which system made each run:
trace 1, j_628 (7 x 48):
[[  5   4 -33 -16   0 -24  11  23   6  13 -25  27 -15  15 -32   0 -17  29
  -25 -14 -36   7   5  15 -15  31  37   5 -36  -5  -9   5 -21  -5   2 -16
  -17 -20   0  -6  24  27 -34   0 -38 -36  -3 -44]
 [ 10  14 -23 -10   6 -29   5  18  -9  30 -20  24 -10  15 -45   3  -7  23
  -34 -13 -23  16  -5  11  -1  25  36   6 -40  -8   9   0 -34  -3  12 -29
  -18 -17   4 -12  19  29 -37  -4 -27 -38  -5 -61]
 [ 15  19  -7   1  10 -29  -7  10 -22  41 -12  14  -1  16 -52   6   4  11
  -33 -13 -10  20 -13   8  19  12  26   8 -36  -3  25  -2 -40   5  18 -38
  -12 -11   5 -14  10  25 -37  -5 -13 -36   1 -70]
 [ 17  20   9  14  16 -28 -11  -1 -28  46  -4  -4   9   8 -48   9  10  -4
  -22 -16   4  25 -16   9  34   5  12   4 -24   3  36  -1 -41   8  23 -44
   -9  -3   8 -19   2  13 -30  -4   2 -26   9 -61]
 [ 19  15  20  23  18 -24 -14 -10 -28  43  16 -17  10  -1 -34  15  14 -14
   -8 -16  14  21 -20   0  40  -8  -9  -2  -4   5  38   6 -36   8  24 -42
   -3   7   8 -22 -11  -3 -19  -5  18  -8  11 -37]
 [ 13   4  26  31  18 -17 -10 -16 -29  31  26 -21   9  -8 -14  21  17 -18
   11 -13  24  13 -23 -13  45 -16 -27 -18  20   5  30   9 -23  12  25 -25
    1  15   8 -22 -22 -21  -4  -2  26  11  11  -7]
 [  7 -10  27  34   8 -10  -4 -17 -25  13  29 -21   6  -9  10  17  20 -23
   30  -6  36   3 -26 -22  38 -19 -33 -28  38   3  16  17  -3  17  18 -15
    2  21   5 -15 -22 -35  11  -6  28  23  19  29]]
trace 2, j_176 (7 x 48):
[[-18  24 -12 -33  -9 -11  -5  12   5 -10 -23  28 -19  14 -11  27 -14  26
  -19 -11 -27   0  22  35 -46  32  30  -2 -41   6  -7  26 -21 -14 -17   3
  -17 -19 -19   0   9   9 -29   7  -6 -13 -13 -18]
 [-25  21  -9 -39 -13  -7  -4   4   4 -26 -13  31 -19  12   4  40 -11  22
  -11  -8 -20  -6  23  39 -50  31  18  -8 -29   8  -8  39 -19 -12 -23  12
  -15  -9 -25  -1   1  -8 -19  11  11   1 -13   7]
 [-31  14  -1 -33 -17  -4  -3  -2  -2 -34  -2  27 -21   9  15  47  -4  14
    0 -10  -9 -12  21  32 -49  27   7 -14 -17   9 -11  46 -15 -10 -21  20
  -15   1 -29  -4  -4 -24 -15  13  19  14  -9  28]
 [-35  13   9 -23 -17  -2 -11  -7  -8 -37   5  13 -16   7  24  50   0   3
   11 -10   1 -12  18  28 -43  20   0 -20  -7  12  -8  49  -9  -6 -21  20
  -12   9 -28  -1 -14 -35  -4  14  30  21   1  40]
 [-33  10  20  -9 -13   0 -12 -13 -12 -32   9   0  -5   0  29  48   5 -11
   23  -6   9  -9  13  22 -34  13  -8 -24   3  15  -7  48  -3   0 -13  20
  -11  14 -20   1 -20 -43   2  10  37  30   6  51]
 [-28  10  28   6 -10   0 -13 -15 -13 -23  15 -11   2  -5  31  45   9 -21
   27  -7  19  -6   4  14 -19   2 -18 -26  14  15   2  40   2   2  -8  12
   -5  17 -14   4 -25 -47   9   6  42  31  10  53]
 [-19   7  34  12  -4   5 -13 -19 -21 -13  23 -16   8  -8  24  33  16 -26
   29  -2  31  -3  -3   4   2  -9 -25 -24  21  12   7  26   3   6  -2  11
   -2  20  -8  -1 -26 -43  15   2  47  34  12  48]]
trace 3, j_598 (7 x 48):
[[  7  -7  18  17  -4  33  -2  -2   9  -2   1 -13   9 -20  28 -44  20 -13
   25  17  29  -5  -8 -36  28 -40 -17  -6  32  -2  -1 -30  35  12   2  17
   25   5  14  23  -1  16  41 -10  10   2   2  19]
 [  6   4  24  17  -1  32  -8  -4  -2   8   2 -14  15 -18  16 -41  30 -16
   17  14  37   1 -12 -35  33 -44 -16  -3  26   0  14 -31  30  13  10   9
   22   2  17  17  -2  17  41 -11  18   0   1   5]
 [  8  15  29  16   4  26 -14  -5 -11  21  -2 -14  22 -16   6 -33  34 -13
    4  14  37   4 -14 -28  36 -46 -17   3  14   3  28 -34  17  15  15   1
   20   3  19  13  -4  22  36  -9  22  -1  -6 -11]
 [  9  28  30  14  11  21 -16 -11 -13  31   0 -15  24 -15 -10 -24  32 -13
  -11   8  30   9 -15 -16  34 -45 -14  12   3   7  34 -29   2   8  15  -6
   14  -4  19   8  -5  24  27  -8  24  -4  -9 -32]
 [  8  36  26   9  14  13 -21 -11 -20  36  -3 -11  23  -9 -23 -10  31 -11
  -20   4  25  12 -13  -4  31 -32  -9  13  -9   8  42 -28 -10   5  14 -17
    9  -6  17   3  -4  27  10  -9  25 -10 -12 -47]
 [  8  38  21   4  13   3 -23  -9 -22  39  -5  -6  19   0 -34  -4  24  -4
  -27   1  18  17 -12   8  24 -21  -1  14 -23   7  44 -22 -22   6  15 -24
    2  -7   8  -4  -5  24  -3  -8  21 -12 -11 -58]
 [  3  38  13  -6  11 -10 -23  -7 -26  40  -9   2  11   8 -42   9  18  -1
  -33  -4  10  19  -7  18  13  -8   7  13 -34   8  40 -12 -29   4  12 -33
   -6 -11   4 -11  -2  21 -19  -6  13 -19 -10 -59]]
trace 4, j_923 (7 x 48):
[[  2   8 -13  -6   4 -39   2   9  -7  11 -10  12 -17  13 -31  36 -18  15
  -11 -24 -26  13   4  25 -13  38  28  -9 -31   3   0  33 -41  -3   5 -25
  -19  -3 -10 -15   6  -3 -45   2  -9 -17   8 -25]
 [ -5  18  -9 -18   1 -30  -3   6  -7   6  -9  18 -17   9 -27  40 -15  17
  -17 -22 -23  12  11  32 -27  37  22  -7 -33   5   7  31 -39  -5  -3 -20
  -23  -8 -17 -18   0  -5 -37   5  -3 -13  -2 -23]
 [-15  29  -6 -28  -1 -18  -8   1  -8  -1 -12  19 -12  10 -21  44  -7  16
  -25 -14 -18   5  15  41 -37  28  18  -3 -40   9   6  30 -34 -11  -9  -9
  -20 -13 -19 -12   0  -2 -32   7   8  -7 -13 -21]
 [-20  42  -1 -35  -2  -6 -13  -2 -13  -5 -11  21  -6  10 -13  41   1  14
  -31  -8 -14   0  17  42 -43  18  13   5 -40  13  14  24 -28 -14 -11   1
  -17 -13 -17  -8  -5  -1 -22  13  21  -2 -24 -18]
 [-25  48   5 -39  -2   7 -16  -7 -11  -7 -12  23  -4   1 -10  39   8  13
  -30  -5  -7  -2  22  40 -44   7   4   6 -38  15  19  17 -21 -12 -15   7
  -14 -15 -15  -4 -11   2 -10  10  29   4 -32 -14]
 [-29  52  10 -39   1  19 -21 -13 -10  -3 -10  17   1  -3  -8  32  16  10
  -29  -1  -1  -3  21  36 -42  -2  -4   6 -34  16  25  12 -15 -11 -16  11
  -16 -16 -12   0 -10   7   2   7  32   9 -37 -11]
 [-29  54  15 -37   1  28 -22 -19 -11   0  -8  12   5 -10  -6  26  24   6
  -27   3  11  -4  21  32 -34 -13 -14   7 -26  17  29   0  -6  -8 -14  10
  -11 -15 -10   1 -14  11  13   6  38  12 -40  -5]]
trace 5, j_628 (7 x 48):
[[-10  38  -2 -24   4 -21 -13   5 -16  20 -21  24  -6  12 -37  27  -2  17
  -39 -11 -14  13   9  36 -22  20  25   4 -54   9  21   9 -32  -7   1 -23
  -23 -20 -11 -11   5  16 -35  -1   4 -24 -17 -49]
 [ -3  38   5 -14   7 -23 -17  -2 -28  28 -11   7   2  11 -41  31   6   4
  -31 -14  -5  18   2  32  -7  19  14   4 -43   8  29  13 -39  -1   6 -31
  -18 -11  -6 -16  -2   5 -31   0  13 -14  -8 -46]
 [ -2  29  15   0  12 -21 -18 -12 -29  30   3  -6   8   4 -38  37  10  -8
  -20 -18   4  16  -5  24   8   8   0   1 -22  11  35  15 -45   7  13 -33
  -14   3  -3 -21 -10 -10 -24   3  25  -7   1 -32]
 [  0  23  22  12  13 -20 -18 -19 -30  24  17 -15  10  -4 -24  43  17 -13
   -4 -19  12  13 -13  13  15  -2 -13  -9  -1  11  33  26 -39   4  15 -23
  -11  10  -1 -22 -22 -24 -12   4  33  12   5 -10]
 [ -4   7  28  24   9 -15 -13 -19 -31  12  25 -15   7  -5  -1  40  17 -17
   18 -15  24   6 -19   2  21  -6 -25 -23  17  10  21  33 -21  10  13 -15
   -6  20  -3 -20 -27 -37  -3   1  35  23  11  19]
 [ -8  -8  30  29   1 -12  -8 -16 -25  -2  29 -16   2  -8  18  32  12 -21
   33 -11  25   0 -12  -5  15  -3 -28 -33  30   5   5  33  -3  11   6  -4
   -5  22  -3 -11 -25 -46   4  -1  32  30  20  46]
 [ -9 -19  20  29  -3  -7   0 -13  -8 -20  25 -19  -3  -9  33  28  -1 -20
   49  -8  16  -4  -6 -10   6   2 -24 -32  40   5 -16  36   9   7   0   9
    0  21  -3  -2 -23 -47  13   1  21  33  23  65]]
trace 6, j_598 (7 x 48):
[[  8  19 -15 -17   7  -8  -1  12  -5  32 -22  22  -1   6 -42 -14   2  20
  -39   0 -16  12   2   8   2   5  22  17 -36  -6  18 -24 -19  -2   7 -23
   -9 -23   5  -7  16  42 -23  -5 -22 -33 -19 -62]
 [ 13  12 -23 -11   8 -17   6  14  -2  28 -20  20  -8  11 -41  -9  -5  22
  -34  -9 -22  12  -2   3   2  15  27  10 -35  -7  11 -14 -24  -1   9 -23
  -12 -21   5  -9  21  35 -30  -7 -30 -36 -10 -59]
 [ 17   2 -28  -5   6 -25   9  20  -2  21 -19  22 -11  13 -37  -7 -12  19
  -28 -11 -28  11  -3   1   5  23  34   8 -27 -10   0  -6 -23  -4  10 -24
  -12 -18   7 -11  23  28 -32  -4 -35 -37  -3 -50]
 [ 19  -9 -28   4   4 -34  15  25   3  15 -17  18 -16  12 -31  -5 -20  19
  -18 -11 -28  12  -7  -2   5  25  35  -1 -19 -10  -8   4 -21  -3  13 -21
   -9 -12   5  -8  22  17 -33  -6 -39 -37   8 -43]
 [ 23 -23 -25  10   0 -36  17  30   6   6 -13  15 -17  16 -23  -6 -22  14
   -3 -13 -26   8 -10 -11  12  28  38  -6 -12 -17 -18  12 -17   0  13 -18
   -8  -3   2  -8  22   7 -31  -5 -39 -35  20 -28]
 [ 22 -33 -23  20  -8 -38  20  30   7   0 -10  13 -17  13  -9 -12 -24   8
   13 -11 -20   7 -13 -19  17  27  36 -13   0 -19 -27  13 -10   4  15 -16
   -2   3   5  -4  23   0 -28  -6 -37 -32  34 -11]
 [ 21 -41 -17  27 -10 -37  24  29  11  -3  -6   7 -17  10   0 -15 -20   3
   28 -14 -16   8 -12 -30  26  26  32 -17  13 -18 -30  17  -7  12  13 -16
    3   8   5   1  19  -6 -20  -6 -33 -28  42   3]]
trace 7, j_176 (7 x 48):
[[-29   8  -4 -33 -21  25   0   9  19 -40 -19  27 -17  -5  35   2  -4  18
   12   5  -7 -16  28  13 -50   7  11 -12  -7   6 -24  13  21  -5 -26  34
   -1 -10 -16  22   7   5  16   5   3   5 -17  35]
 [-29   1  -1 -26 -19  21   4   4  19 -48  -9  14 -18  -9  42  12  -9  13
   21   4  -4 -18  24  10 -48   7   1 -16   6   5 -30  23  23  -9 -26  36
    1  -4 -17  16   0 -10  14   7   9  16 -11  54]
 [-27  -9   2 -15 -15  16   7  -1  16 -49   2   2 -13 -12  45  16 -10   2
   31   4  -2 -19  20   4 -40  10  -7 -15  17   6 -31  26  24  -8 -21  36
    1   6 -15  12  -5 -23  19   9  14  26  -1  67]
 [-19 -18   7   2 -10  12   6  -5  13 -45   9 -10  -8 -13  46  16  -7  -7
   42   0   2 -16  13  -2 -27   4 -12 -19  29   8 -29  28  22   0 -16  32
    5  14 -12  12 -10 -34  23   7  15  29  11  74]
 [-15 -24  13  15  -7  10   3  -7  12 -34  15 -19  -2 -15  43  14  -4 -16
   45  -2   7 -14   4 -12  -8  -2 -19 -21  40   7 -26  25  23   4  -8  26
   11  20  -4   8 -15 -35  25   6  16  30  17  69]
 [ -3 -28  15  29   0   2   5  -8   4 -20  23 -24  -1 -17  36   6  -1 -17
   48  -4  15  -6  -7 -24  14 -10 -24 -28  47   4 -16  18  17  10   2  14
   11  23   4   1 -16 -33  22  -2  12  27  22  61]
 [  8 -31  16  37   2   0   5  -7  -3  -2  24 -22   1 -16  27  -5   6 -18
   48  -5  23  -2 -16 -32  35 -14 -25 -29  51  -3 -10  10  10  16   7   4
   12  19   6  -1 -15 -25  20  -3  10  24  25  43]]
trace 8, j_923 (7 x 48):
[[ 10   1   5  19  12 -44  -1  -1 -19  20  12 -10  -3   3 -29  35  -7  -7
    2 -25  -7  14 -12   6  18  20   7 -11  -7   6  13  29 -41   7  19 -34
  -10  10  -1 -25  -7 -23 -30   1   6  -7  22 -16]
 [  3   3   4  12  10 -37  -1  -4 -16  13   9  -7  -5   6 -27  43  -4  -5
    1 -27 -10  15  -7  15   6  26   6 -10  -7   6   9  34 -41   6  14 -27
  -15   8  -5 -24  -6 -28 -32   4  10  -1  19  -8]
 [ -5  10   1   4  10 -33  -3  -6 -19  11   8  -3  -8   5 -21  49  -3  -3
    2 -27 -14  11  -2  17  -7  27   5 -11 -10   6  12  40 -42   5   6 -22
  -17   8 -11 -20 -10 -26 -28   7  15   4  14  -4]
 [-14  17   2  -5   5 -27  -9  -8 -16   2   5   1  -7   5 -14  53  -2   1
    0 -26 -13   7   7  27 -16  27   4 -12 -14  11   8  44 -41   0   0 -12
  -18   6 -12 -17 -13 -29 -24  11  19   7   8   1]
 [-19  21   7 -15  -1 -18  -9 -10 -14 -10   5   4  -5   3  -5  53   4  -1
   -2 -19  -6   0   9  34 -27  21   4  -9 -17  15  13  46 -35  -3  -5  -2
  -16   8 -18 -10 -15 -27 -19  14  29  11  -1   7]
 [-26  31  10 -19  -3  -9 -14 -12 -15 -15   3   9  -5   2  -1  53   4   2
   -5 -15  -3  -4  14  34 -37  16  -2  -9 -18  19  11  42 -28  -7  -8   7
  -13   2 -17  -9 -14 -26 -10  11  37  14  -8  13]
 [-32  32  14 -25  -4   5 -16 -13 -13 -17   2  11  -3   1   4  50   8   1
   -5 -12   2  -7  17  34 -41  10  -6  -6 -20  19  13  38 -18  -7 -15  11
  -13   1 -19  -5 -17 -22  -3  11  39  19 -15  17]]

runs to name:
trace 9 (5 x 48):
[[-20  -9 -11 -20 -16 -14   9  10   6 -33  -3  26 -28   8  17  32 -15  20
   15 -12 -17  -9  16  14 -39  35  17 -25  -4   0 -26  46 -10  -2 -16  15
  -11   3 -21  -3   2 -21 -15   8  -3   4   6  35]
 [-24   2 -10 -30 -19  -3   4   9   9 -37  -9  33 -25   8  23  28 -11  19
    9  -6 -15 -11  22  22 -46  30  15 -18 -11   2 -23  39  -6  -7 -20  22
  -12  -1 -25   5   3 -14 -14  11   5   3  -5  29]
 [-29  13  -9 -35 -22   9  -2   6  13 -39 -13  32 -20   9  23  20  -7  22
    2  -3 -12 -13  24  23 -53  23  18 -11 -21   6 -18  31   0  -7 -25  27
  -12  -7 -22   9   3  -7  -6  10   8   3 -12  25]
 [-33  21  -4 -43 -20  16  -6   3   9 -33 -20  32 -15   3  21  12   3  20
   -4   4  -9 -12  28  23 -55  13  13  -9 -22   5 -13  21   7  -6 -28  31
   -9 -12 -20  15   5   6   1   9  10   2 -20  21]
 [-34  29  -3 -41 -16  28 -12   1   9 -24 -22  30 -12  -2  20   6   7  19
   -8   7  -4 -11  27  22 -53   4   9  -5 -21  11  -6   5  13  -3 -27  28
   -6 -17 -16  20   4  16  14   7  10   3 -28  18]]
 | j_923
trace 10 (5 x 48):
[[ -4 -15 -32 -22 -14  -3  15  25  22 -14 -26  30 -22  13  -2 -26 -16  30
   -4  -2 -29  -5  15  -6 -25  27  36   1 -17 -14 -26  -7   9   5 -11   6
   -9 -17  -2  15  31  28  -7  -3 -45 -29  -1  -6]
 [  5   4 -35 -24  -1  -7  11  21  18   6 -28  25 -16   9 -29 -17 -13  29
  -29  -5 -37   3  11   7 -19  22  36  16 -31  -9  -9 -16  -8   1  -4  -9
  -10 -23   3   2  27  38 -19  -2 -43 -36 -11 -40]
 [ 10  16 -27 -22   5 -12   2  16   2  26 -27  23  -8  10 -46 -12  -3  27
  -39  -8 -25   9   6   9  -7  17  31  19 -42 -10   9 -19 -25   2   7 -20
  -13 -22   5  -7  22  40 -26  -4 -30 -41 -15 -63]
 [ 12  26 -12 -13   9 -19 -10   8 -18  42 -16  21   0  12 -51  -4   7  15
  -43  -8  -9  18  -5  12  11   4  20  14 -42  -3  30 -17 -29   2  14 -35
  -13 -20   7 -13  16  36 -29  -6 -15 -37 -12 -73]
 [ 14  28   8   2  13 -17 -15  -1 -27  53  -8   5  10   8 -52   2  15   2
  -32  -9   4  21 -12   8  29  -1   9  11 -34   2  41 -15 -32  10  17 -40
   -9 -12   9 -12   4  26 -24  -9   3 -27  -5 -68]]
 | j_628
trace 11 (5 x 48):
[[-28  44  -1 -41  -8  16 -15   0   2 -10 -26  27  -4   3  -4  19   6  20
  -26   3 -11  -4  25  40 -49   6  13   6 -40  16   5   5  -7 -15 -20  17
  -11 -22 -12  11   2  17  -4   5  12  -4 -34 -16]
 [-24  49   1 -43  -3   9 -16  -2  -8  -4 -22  22  -3   3 -16  28   7  19
  -33  -3 -12   0  20  40 -46   6  12  10 -47  17  16  11 -17 -14 -15   5
  -15 -21 -11   3  -1  17  -9   4  19  -6 -35 -24]
 [-21  48   9 -37   0   2 -18  -7 -16  -1 -15  18  -1   6 -20  37  10  13
  -38  -4  -3   3  15  41 -39   8  10   6 -45  15  24  14 -24 -14  -8   1
  -17 -17 -15  -7  -5   7 -14   8  25  -4 -30 -27]
 [-18  48   9 -27   4  -3 -15 -12 -21   4  -4  13   2   2 -23  42  13   5
  -31  -9   1   4  12  38 -28   6   3   8 -34  14  30  18 -33  -9  -3  -6
  -15 -10 -14 -12 -10  -5 -13   8  33   3 -22 -24]
 [-17  44  19 -14   6  -7 -19 -15 -23   5   6  -2   7   2 -18  46  17  -5
  -20 -13   3   3   5  33 -20   4  -5   5 -22  17  31  26 -34  -7   0  -7
  -12   2 -10 -13 -13 -16  -9  13  40  10 -14 -12]]
 | j_628
trace 12 (5 x 48):
[[  7 -16 -27  -1  -8 -32  18  31   9  -3 -18  25 -26  16 -14  -2 -26  21
   -2 -12 -30   4   0  -2  -7  33  40 -10 -16 -13 -24  16 -13   0   4 -13
  -11  -7  -4  -2  24   7 -33  -4 -42 -31  14 -16]
 [ 10 -32 -27   7 -11 -30  25  31  11 -10 -16  19 -28  12  -2  -9 -25  16
   14 -11 -27   3  -2 -12  -1  33  35 -20  -3 -16 -33  18  -4   5   5  -6
   -6  -1  -3  -1  23   2 -25  -5 -39 -29  27   0]
 [ 13 -39 -21  19 -11 -25  26  26  17 -15  -9  10 -23   3  10 -14 -25  12
   29 -12 -20   0  -9 -24   6  25  29 -23  13 -16 -36  19   2   8   7  -3
    2   4  -1   3  20  -4 -16  -6 -37 -22  36  16]
 [ 15 -43 -14  27  -9 -21  26  24  19 -13  -1   0 -19  -2  18 -18 -20   8
   43 -12 -14  -1  -8 -34  19  15  23 -25  29 -14 -38  16   7   9   8   1
   10  11   4   7  13  -6  -4  -4 -32 -19  37  23]
 [ 17 -44  -7  35  -6 -14  23  19  20 -12   1  -7 -14 -11  23 -20 -14  -3
   50 -10  -7  -1 -13 -41  26   5   9 -30  41 -10 -35  17  12  14  10   5
   17  12   8  10  10  -7   7  -4 -25  -9  36  31]]
 | j_598
